Each run below is a few steps of one of 8 hidden systems, one row a step.
Z473, seq 1 (11 x 18):
-2 30 12 4 32 17 -30 9 23 -37 18 -19 7 0 6 35 -17 19
-15 -10 2 -6 42 -1 -36 9 -23 -11 33 15 32 5 2 32 22 -2
0 -13 -19 -24 25 -14 -28 -29 -13 -32 5 -4 27 23 28 -11 -21 -15
21 -34 -9 -17 23 -34 3 10 25 -28 25 1 31 -33 1 -19 -22 7
9 -53 -29 -2 -18 -19 -16 20 -4 -8 6 50 12 11 12 -19 -4 23
28 -16 6 17 3 -33 17 18 10 -10 -20 19 -9 43 16 -15 -41 7
6 -22 0 35 8 -38 43 37 -4 -27 -26 10 -19 -6 -6 14 22 1
-40 6 -9 9 -13 -16 20 1 -8 -28 -43 34 -14 29 -26 2 11 -4
-21 7 19 5 17 -25 44 -6 5 22 -32 6 7 3 -34 -6 -23 -36
-17 -31 -25 6 -27 0 36 -18 -13 24 -30 -11 -5 -34 -14 6 9 -31
-11 -1 -3 -4 -47 38 12 -14 35 14 -21 -6 -5 -7 -28 -3 -33 -2
Z340, seq 2 (11 x 18):
2 8 -18 -19 -39 24 -24 -27 0 -40 -15 -11 6 29 8 -15 -23 -7
29 33 39 26 20 -10 -8 34 6 4 0 -21 12 -17 -2 -15 12 -23
-21 1 -48 -9 -18 -10 -17 -17 -54 13 -11 4 8 -2 18 25 2 -13
8 20 18 -1 -11 5 -16 -1 34 -58 -18 -31 6 10 5 -31 -13 -10
-5 8 8 18 20 -28 -22 27 -22 38 3 2 25 -34 6 0 22 -20
-26 -1 -37 -20 -24 -10 -16 -32 -14 -14 -26 -7 6 24 25 4 -36 -4
16 3 34 28 15 -11 -10 34 39 -28 -11 -28 13 -19 5 -16 -2 -11
-29 -5 -34 0 3 -13 -30 3 -33 39 -3 26 26 -19 6 23 -7 -6
-10 8 9 -8 -9 1 -4 -11 24 -43 -26 -23 7 36 5 3 -47 -6
11 -14 14 37 37 -14 -6 37 3 5 -3 2 24 -34 -6 11 18 -22
-24 -5 -44 -26 -20 -2 -15 -22 -22 -1 -8 25 27 9 -9 14 -37 -5
Z935, seq 3, 11 rows:
-31 14 -21 13 28 -4 -18 -13 -33 8 -25 26 12 -5 -7 0 25 -37
-21 18 25 -33 -24 -42 28 -7 -16 10 -6 -24 11 19 -14 -6 -21 -15
8 -30 35 29 -3 -14 -6 38 21 1 -20 -4 22 -12 -4 -36 21 -28
-6 -15 -49 8 -28 -21 -3 -1 -7 23 -35 26 6 -10 14 -4 -45 1
16 -3 24 15 -28 0 9 30 1 -25 -8 -28 -8 33 9 38 -18 12
-21 -3 -24 37 11 33 -23 -3 7 -33 -33 -2 -6 -24 3 16 31 -17
-35 40 -7 -32 -23 15 -22 -28 -11 5 -3 -14 12 16 -8 17 -30 -2
7 -11 51 0 12 11 -19 2 -6 -3 10 -38 25 24 7 -9 25 -41
6 -11 -39 -12 -9 -13 -3 -29 -4 5 -14 -6 16 -43 9 -44 -8 -29
30 -9 14 -28 -51 -10 -12 25 3 -4 27 -7 23 16 0 -12 -34 24
34 -32 -20 33 6 11 -22 18 -13 -32 -6 21 -3 11 23 -6 26 -5
Z113, seq 4, 11 rows:
16 -3 18 -35 -6 5 11 12 -5 -14 60 -11 14 -15 -31 19 19 22
21 -13 4 -10 39 -7 11 -10 -9 -16 24 44 8 24 -21 -31 19 -9
54 17 -13 -18 7 -28 41 -13 -21 -4 25 -12 -14 1 7 -1 -24 6
18 -16 27 -4 -25 -27 23 26 -5 -14 17 1 -22 11 5 -27 45 22
10 33 9 13 11 -16 24 -5 -6 3 -23 34 -33 48 -2 -23 -8 1
5 14 22 11 -7 -14 36 -3 -20 29 -7 -44 -37 12 26 26 9 -2
-41 -10 16 12 -10 0 18 -11 26 5 -32 -3 -38 0 8 -33 43 -2
-29 37 16 1 9 -3 15 -17 27 45 -21 -5 -17 2 -3 3 -42 3
-34 -37 14 4 -1 1 -5 -4 1 65 4 -21 -2 -17 27 19 14 -2
-23 -23 -35 6 -3 29 -10 -31 36 19 -16 25 -17 -25 8 -23 -8 13
-6 23 -7 -8 -6 23 -15 8 15 36 30 3 5 -30 -12 39 -29 33
Z641, seq 5:
-8 -30 -13 13 10 5 16 -25 -20 -13 -28 -16 -18 42 29 33 -7 -17
45 7 10 7 10 13 29 3 34 -22 5 -9 2 -42 -34 -31 -2 -15
-29 -10 -23 -38 -10 -20 2 -10 -35 10 21 30 21 -1 -23 13 4 3
25 -24 24 15 -16 4 6 2 -5 10 -24 -10 -2 57 18 -12 -23 -26
33 14 -13 21 -14 -10 15 28 0 15 3 0 -8 -63 -9 -16 19 0
-39 8 -27 -23 -42 3 -7 -11 -26 -20 -8 15 -10 28 -6 24 0 19
14 24 52 27 13 16 -5 7 11 -4 -20 -10 -1 39 -7 -21 11 -33
-11 17 -31 0 13 -32 9 -13 -22 14 -4 -18 -5 -57 17 -1 26 -10
-24 -11 -3 -33 -40 13 -8 -27 19 -31 -6 -20 4 24 3 -10 -24 4
7 8 41 9 18 6 -31 21 19 31 9 14 30 -3 -11 -37 5 -20
-14 -5 -41 3 -5 -24 -12 -6 -34 34 -6 -14 -5 -19 46 35 -11 8
Z113, seq 6, 11 rows:
-33 -32 -23 29 19 1 12 -22 3 2 -51 13 -20 14 18 5 5 -22
-12 9 -5 8 -16 6 28 -1 36 4 -17 -34 -13 -39 -10 29 -37 11
-52 -28 22 7 -4 -3 -10 29 10 24 -7 21 23 -15 -26 14 23 -5
-4 -26 -33 2 15 24 6 -31 1 21 -19 21 13 6 -12 15 -46 -23
26 -19 -14 2 -21 19 13 13 6 10 23 -26 11 -62 -14 23 -1 4
-14 -11 -13 -14 -19 14 -12 8 -3 -16 11 52 19 -4 -45 -17 23 2
45 15 -1 -10 12 28 9 -11 -19 7 27 6 17 23 -26 25 -39 -15
35 -15 -3 -5 -6 2 13 3 -28 -13 29 -21 1 -31 -4 -8 53 -17
13 26 -3 -30 -18 -5 13 -17 4 -38 4 25 -4 17 -31 -49 -1 2
40 31 45 -7 8 -16 7 17 -21 24 27 -18 9 30 -1 -1 -14 -9
7 -17 -6 5 -5 -21 7 -15 -30 5 -13 -4 -23 12 37 -41 47 -20
Z641, seq 7 (11 x 18):
8 14 -30 2 -16 -27 -2 4 -34 33 10 22 -26 -19 30 -11 25 24
2 32 10 -9 -39 8 2 -2 7 -27 -6 -17 -38 40 16 -2 -7 30
-11 37 36 11 25 -6 -7 12 15 0 10 7 -15 -6 -4 -30 51 3
-39 20 -17 -18 19 -41 5 -33 -12 8 -10 -16 -22 3 40 0 -5 8
-8 -11 43 -14 -3 1 4 -7 54 -8 9 -40 -4 0 10 -31 -8 6
-32 -10 -3 -7 23 -20 -20 1 22 48 16 29 9 -33 7 -22 0 18
-17 -11 1 -3 -4 0 -3 -5 11 31 0 -14 -9 22 31 40 -46 26
10 -19 22 30 18 37 3 18 44 6 14 -3 -19 -23 -6 10 20 19
-18 16 -39 -4 37 7 10 -24 -5 9 13 33 -15 -12 -10 38 -11 24
14 -13 34 -10 24 21 33 -20 6 -10 21 -25 -9 37 -10 30 -12 -8
28 -30 -8 2 34 -1 33 -13 6 12 21 21 -7 -30 -10 -29 26 -9
Z935, seq 8:
-26 3 -8 -29 -31 23 -19 -22 29 -5 12 -28 -8 -1 17 11 -28 30
21 5 23 9 29 46 -46 -10 16 -9 23 -16 8 18 23 -6 8 -7
8 3 -41 -28 20 2 -7 -47 -20 3 28 -18 8 -30 21 4 -6 -9
21 -4 25 -45 -13 0 1 -7 19 -28 51 -20 12 3 -10 -25 -1 19
39 -11 -14 5 28 9 -28 6 -2 -9 28 39 16 -9 2 -38 15 -1
21 7 -35 -30 -2 -37 25 -8 -37 -8 28 23 -5 7 2 8 -19 23
17 1 29 5 11 -18 24 33 7 -48 19 9 -14 9 -21 -3 39 20
-24 22 -24 11 25 -17 -7 8 -6 4 -11 57 -4 -14 -18 -9 16 7
-23 20 27 -12 9 -46 29 10 -21 17 0 9 -5 42 -8 22 -16 7
-16 -14 30 36 34 -26 31 20 20 -2 -31 -7 -8 -14 -8 -8 28 -24
-38 2 -17 6 -8 -21 12 1 25 37 -32 19 4 -26 -12 0 -43 5
Z340, seq 9 (11 x 18):
43 -4 8 -31 -15 25 29 -19 22 -19 38 -19 -3 -13 -27 -16 -13 7
32 -12 27 -7 -7 28 -10 7 -23 41 45 0 3 11 2 -4 32 0
35 29 -26 -11 -4 18 10 -38 -24 2 15 4 -36 25 21 -4 -10 14
36 27 14 -2 -11 0 13 19 -4 -33 31 -27 -23 -13 1 7 34 22
-20 23 -5 -11 -4 8 -31 -9 -29 5 22 23 -12 8 10 -13 57 13
-8 45 12 -22 9 -31 18 -27 2 -13 1 -17 -33 19 22 -32 1 11
-9 -22 5 4 3 -40 9 12 -2 -1 9 -20 -20 -30 35 -12 50 16
-33 -4 -26 -21 -15 -7 -30 -20 21 17 3 21 -14 -12 30 -37 -1 33
-19 15 38 1 6 -26 8 13 36 29 2 -25 -22 3 26 1 -21 30
-36 -34 -23 24 26 1 -2 -1 5 21 -6 6 -23 -19 31 39 17 23
-31 5 -9 -18 17 15 1 -18 51 -17 11 12 -5 -16 -17 10 -29 34
Z473, seq 10 (11 x 18):
-14 -5 0 -11 -19 -35 54 -2 -12 28 -3 24 -32 5 -14 -12 16 15
-20 -3 18 12 -12 -3 35 -21 19 30 -36 -1 -41 12 3 -38 15 -11
-9 29 -10 13 -3 2 48 -17 14 35 -19 -5 -44 -36 -14 3 3 7
-39 3 16 -7 -23 30 25 -20 6 43 0 -9 -32 3 -15 21 22 9
-9 28 15 13 16 48 3 -39 18 37 -9 -21 -26 -4 0 -3 6 -19
5 25 -8 -13 10 39 15 -32 -3 24 34 -28 -19 -33 -10 37 8 9
-8 0 18 -24 -1 59 -25 -33 13 7 39 -18 -4 9 -2 2 24 5
40 28 1 -10 34 36 -22 -26 4 9 42 -6 0 -9 13 -16 -2 1
31 -1 -2 -33 4 7 -5 -14 -18 -8 64 -17 -5 -3 18 5 20 25
19 1 15 -18 11 7 -32 -9 15 -30 35 5 -4 17 23 -47 26 18
33 26 -6 -13 29 -38 -3 3 -10 -5 35 22 -8 -2 21 -32 5 25
Z396, seq 11, 11 rows:
-33 18 -23 -20 1 5 20 -32 11 -25 -16 16 4 -22 -45 -9 -8 -13
-12 4 42 -20 -3 17 19 -19 12 47 14 -28 17 -11 -32 -4 -8 -29
18 -37 -15 16 -20 17 26 -26 -9 20 -26 -15 -14 -14 11 -23 17 -37
44 23 -20 -2 -49 20 14 5 14 -2 2 4 -11 -31 -20 -23 -23 14
9 25 18 -1 -32 40 -27 7 -24 26 20 9 -7 25 -5 1 30 5
13 42 -18 7 10 10 12 -33 -31 -25 -18 -1 -38 33 16 1 13 -11
6 51 11 -17 12 -4 0 -4 5 -34 25 -38 -1 -34 -8 3 20 3
-28 0 9 -30 4 -11 -27 -27 -8 14 16 -7 10 -6 21 -50 36 -13
26 10 8 -8 13 -29 19 -23 17 28 -3 -21 -19 3 39 -44 -32 -1
32 -17 5 16 -11 -9 -8 29 7 16 22 -24 -12 -34 39 -4 22 25
-5 -8 -25 -3 -20 -7 -29 7 0 -9 4 42 -21 19 31 -23 11 45
Z216, seq 12:
-20 22 19 6 50 0 -15 -6 -18 -3 12 22 -6 24 -1 0 47 -9
-8 25 -5 -22 38 -37 12 -35 10 -17 -7 3 -2 8 7 -37 -27 -10
-10 -25 36 -31 20 -28 12 4 28 -5 40 -13 16 -17 -8 -24 16 12
-19 -38 -8 -13 -3 -22 -28 -4 3 37 3 35 13 13 29 -45 -3 9
0 -19 9 -8 -2 -20 29 3 25 29 9 6 -19 19 13 14 -47 38
-32 -22 12 18 10 11 14 8 4 22 3 29 -37 15 0 22 46 25
-34 28 -11 0 15 13 17 -38 10 22 -27 29 -23 16 -17 -5 -19 -6
-2 -2 35 -11 40 11 48 -26 19 17 18 -23 -5 -10 -32 10 5 -20
-6 -34 -11 -12 7 12 4 -43 1 16 4 6 -4 -16 6 -48 34 -25
23 -12 -4 -40 -22 12 11 -28 28 23 29 -5 3 -10 -3 -29 -44 14
27 -34 18 -5 -10 25 2 7 -11 38 45 4 -11 12 11 7 26 21
Z396, seq 13 (11 x 18):
17 -25 -17 -6 -20 33 -2 -6 15 40 12 -5 23 -33 -13 11 -43 -5
29 -39 -13 0 -40 47 -6 -5 -16 6 7 8 7 26 -4 13 -8 -9
47 19 -22 13 -2 38 -3 -1 -15 -32 5 21 4 18 -26 16 -17 -9
18 33 1 -19 -1 11 -7 3 -45 -25 29 0 24 12 -34 24 14 -16
6 17 16 -17 11 -10 6 -20 -24 -38 -3 -7 18 29 -20 -32 19 -43
27 29 16 -3 17 -36 16 1 -6 3 -4 -18 21 -24 -11 -44 -3 -37
13 -9 17 -5 -41 -41 3 23 -16 20 -4 -17 8 -12 14 -47 19 -14
16 14 12 24 -28 -21 -6 24 11 9 -31 14 -22 16 24 -50 0 6
-4 44 5 31 -15 -19 -12 35 -11 18 -15 0 -26 -3 25 17 9 24
-50 23 0 8 -15 -10 -18 3 -3 -26 -22 -10 -27 21 28 20 29 23
-49 35 5 3 36 -1 -22 -20 33 -10 -17 -13 -12 -6 18 8 -7 9
Z427, seq 14 (11 x 18):
8 7 -17 28 14 48 -28 -8 -22 -5 -11 28 -6 29 3 24 13 -13
12 39 -3 -12 19 15 16 -21 -24 -7 12 -24 6 9 -20 51 -26 -17
15 -8 15 -5 15 10 -13 0 -22 -38 18 -24 30 2 -12 -1 40 -39
32 16 -26 -15 4 -3 -7 -37 -15 -6 -9 -1 14 3 7 -46 -24 -35
48 5 19 -14 -22 -30 5 31 -14 9 23 -14 34 -8 -13 -14 -30 -10
44 -1 -11 26 -24 -14 -15 28 -23 -16 -10 11 -13 11 31 -30 26 3
14 63 -14 0 -20 -19 0 11 -3 -24 -14 10 -16 12 -3 -3 -31 23
-23 33 44 14 3 -28 -16 41 -14 -10 -8 -6 9 25 -3 11 27 -2
-29 23 -1 16 12 -21 -9 -22 -1 -13 -43 -28 -26 12 45 -14 10 -17
-34 12 15 -17 -13 -20 -18 5 31 -11 -12 -40 30 -24 0 -5 -33 -6
-23 -39 9 16 -13 -2 -51 18 7 26 -18 0 24 10 38 -19 3 -12
Z427, seq 15:
41 43 1 9 12 21 -29 -12 -6 -28 -2 -19 9 6 10 -28 -1 -28
17 42 -2 -25 -21 -24 -26 4 -38 3 15 -21 33 1 7 -9 -18 -17
37 3 23 3 -13 -21 -26 19 -13 -28 2 -20 10 38 34 -30 1 -10
26 55 -15 10 -3 -20 -33 12 2 -10 -6 -8 0 -17 31 -27 -19 8
-11 25 9 -10 -23 -44 -35 35 -24 -12 2 -5 19 25 21 7 -11 18
-4 18 19 27 24 -20 -32 16 14 -23 -26 -10 -10 30 46 -12 -4 4
-32 38 -14 4 13 -31 -32 10 6 -3 -16 -21 11 -28 28 16 -25 8
-37 -28 7 0 1 -28 -41 19 1 -20 -15 -8 31 27 30 15 -12 -2
-4 -8 -13 31 36 -1 -31 0 28 2 -27 -5 9 -6 37 5 -37 -5
-16 -14 -27 4 2 -14 -27 20 -11 4 1 -6 32 -25 14 51 -32 6
1 -40 -12 22 18 11 -27 12 -4 -36 -13 17 19 32 14 30 -12 -5
Z216, seq 16:
-32 24 37 13 30 -12 -27 26 -2 -26 -2 5 12 27 -6 12 32 -5
-21 21 -11 9 46 -49 -9 -6 3 -6 -27 9 11 -11 21 -20 -18 -15
-35 -25 18 -22 12 -45 15 6 24 -23 4 -26 20 -17 -1 3 -5 4
-38 -50 3 7 2 -8 -38 17 26 16 -10 24 27 -7 13 -22 5 1
-17 -31 -22 3 4 -21 10 4 14 36 -13 13 4 -4 13 29 -57 18
-30 -50 6 20 6 17 26 7 11 -5 -8 8 -21 13 -9 50 19 11
-25 1 -32 19 15 36 3 -22 15 5 -28 43 -10 -8 -28 7 -6 -7
4 -4 -1 -14 23 16 44 -24 -2 10 10 -7 13 -11 -46 34 -25 -26
21 -48 -5 3 6 25 19 -20 -3 -15 0 5 7 -4 -16 -24 30 -37
43 -9 -35 -22 -29 12 15 -16 10 2 15 19 6 -28 -20 -34 -31 4
39 -22 14 -18 -37 14 16 20 -27 15 41 1 12 14 -22 14 4 6

Name the system that made each run.
seq 17, 2 rows:
0 33 -10 -4 -21 -13 -3 21 -25 -8 16 19 -23 22 7 35 -2 46
-21 20 14 18 13 -3 1 14 2 -45 -11 15 -32 33 1 10 42 19
 -> Z340
seq 18 (2 x 18):
22 11 18 2 46 -30 33 -18 16 15 7 4 -25 2 16 -42 4 -1
-7 -8 -1 -38 -12 -42 40 -11 6 17 28 -14 -18 -20 9 -6 -7 32
 -> Z641
seq 19, 2 rows:
15 22 28 -9 29 -7 29 -14 25 27 30 -36 -23 -34 9 -11 6 9
-36 -13 4 -30 2 -36 6 -15 3 34 15 23 -13 -1 13 -36 21 21
 -> Z113
seq 20:
1 14 38 2 13 -27 -16 29 24 26 -2 -8 39 -4 -5 -15 -42 -13
-4 -27 -33 22 -20 -22 -18 21 -37 17 -16 -6 7 -22 36 24 14 -8
 -> Z473
seq 21:
34 -7 19 -8 -12 15 30 15 17 -47 29 4 -15 8 -33 -3 19 22
9 4 12 -6 0 5 5 6 -25 30 28 44 -10 17 -21 -17 43 6
 -> Z340
seq 22 (2 x 18):
-34 -1 1 -18 12 -3 35 -21 1 42 7 38 -8 0 -37 -1 2 2
23 -31 6 -12 7 23 38 -24 6 54 30 -5 -11 -5 -5 11 -20 0
 -> Z113
seq 23 (2 x 18):
-2 -35 9 -22 -48 -9 7 18 -22 0 20 4 0 37 4 22 3 28
14 11 8 38 -2 18 -13 26 13 7 -20 43 -24 31 0 -8 -2 16
 -> Z216
seq 24, 2 rows:
7 16 -4 -22 -8 9 -17 -10 30 -37 -1 25 23 4 -32 -45 -28 -3
42 -19 4 -5 -1 -29 19 24 -25 40 26 20 26 -11 -12 -8 -14 -9
 -> Z473
seq 25 (2 x 18):
7 -28 13 0 -9 -30 34 38 6 -13 19 4 -6 7 -7 39 -12 39
-10 -3 -9 38 32 17 8 7 28 -33 -29 38 -24 3 -15 5 17 7
 -> Z935
seq 26:
41 -18 -14 4 30 8 -1 -6 22 10 37 -6 -19 -17 38 0 -14 31
13 -6 -27 -14 24 14 6 -18 21 -17 42 5 -25 -23 12 17 -5 47
 -> Z935
seq 27 (2 x 18):
11 -32 24 -29 -19 -1 44 -3 4 -1 21 15 4 26 -42 -10 -10 0
41 -38 14 15 -6 14 33 3 -3 24 7 26 -18 22 -9 -24 17 -9
 -> Z340
seq 28:
23 12 -7 -19 -16 11 25 -6 -27 -26 9 -12 22 9 -42 36 -24 -21
14 -5 19 -3 -4 25 -8 -1 -9 -31 2 -4 35 7 -41 -19 26 -47
 -> Z396
seq 29:
27 -7 15 0 27 -17 -13 -6 18 -7 3 20 -1 31 24 -62 -10 -6
17 15 0 -16 -3 -58 8 25 -10 20 29 -13 5 -28 19 -1 -16 27
 -> Z641
seq 30, 2 rows:
-2 -56 -34 -2 12 -23 -1 4 -3 -24 5 32 25 -28 -4 -13 10 -6
38 -3 -23 -10 -15 -9 13 18 7 -30 12 24 14 3 -25 12 -53 21
 -> Z113
seq 31, 2 rows:
31 -7 1 14 -12 25 18 -8 -37 43 12 -19 -19 -8 11 16 31 -18
22 24 -18 -3 -40 29 9 -33 -5 -21 -15 -21 -36 12 12 -22 2 -3
 -> Z216
seq 32, 2 rows:
28 22 -4 -34 3 -10 6 -12 -46 -14 43 10 6 18 -13 -8 21 -2
35 -11 5 -12 -15 -26 8 -9 -30 -16 7 -6 -11 42 31 -40 15 -8
 -> Z641
seq 33, 2 rows:
-4 -31 10 21 16 29 -23 10 14 24 6 8 21 -36 -12 -11 33 -21
4 -10 -42 -19 -34 -17 26 -25 -23 25 -12 24 -7 13 2 -7 -39 5
 -> Z396
seq 34, 2 rows:
36 15 3 -20 -50 5 -9 4 11 1 22 -2 -12 -2 12 -54 4 24
-10 39 11 -10 -21 -14 -32 17 -20 22 20 23 -10 18 17 -16 23 30
 -> Z641
seq 35 (2 x 18):
30 -14 -1 19 20 -26 0 0 -4 21 -25 5 16 18 22 -22 -45 -32
15 -29 -25 13 -26 -29 33 25 -1 -29 -11 -19 -7 -32 4 28 -4 11
 -> Z473
seq 36:
13 15 8 19 30 15 -31 3 3 -15 9 -48 4 -11 35 28 2 -6
-9 26 -28 -13 30 6 -47 -10 -14 -16 26 -3 26 -25 11 22 -4 4
 -> Z340
seq 37, 2 rows:
20 21 -15 -6 37 -15 26 -35 3 -24 9 -2 -31 -17 13 -35 25 -1
10 15 17 -33 2 -26 13 1 9 20 48 -14 -4 -37 2 -28 18 24
 -> Z396
seq 38, 2 rows:
9 -19 -14 4 24 24 2 -48 -4 48 -2 5 -17 15 30 -14 -9 -17
52 -6 -23 -4 -12 6 31 -5 3 -14 25 -28 -17 -29 9 19 -19 18
 -> Z396
seq 39 (2 x 18):
39 14 30 -22 -34 3 -13 11 -12 -8 29 2 8 31 -4 -48 15 1
43 35 9 4 -12 -32 -4 21 -18 23 15 8 -14 9 25 -34 -3 16
 -> Z216
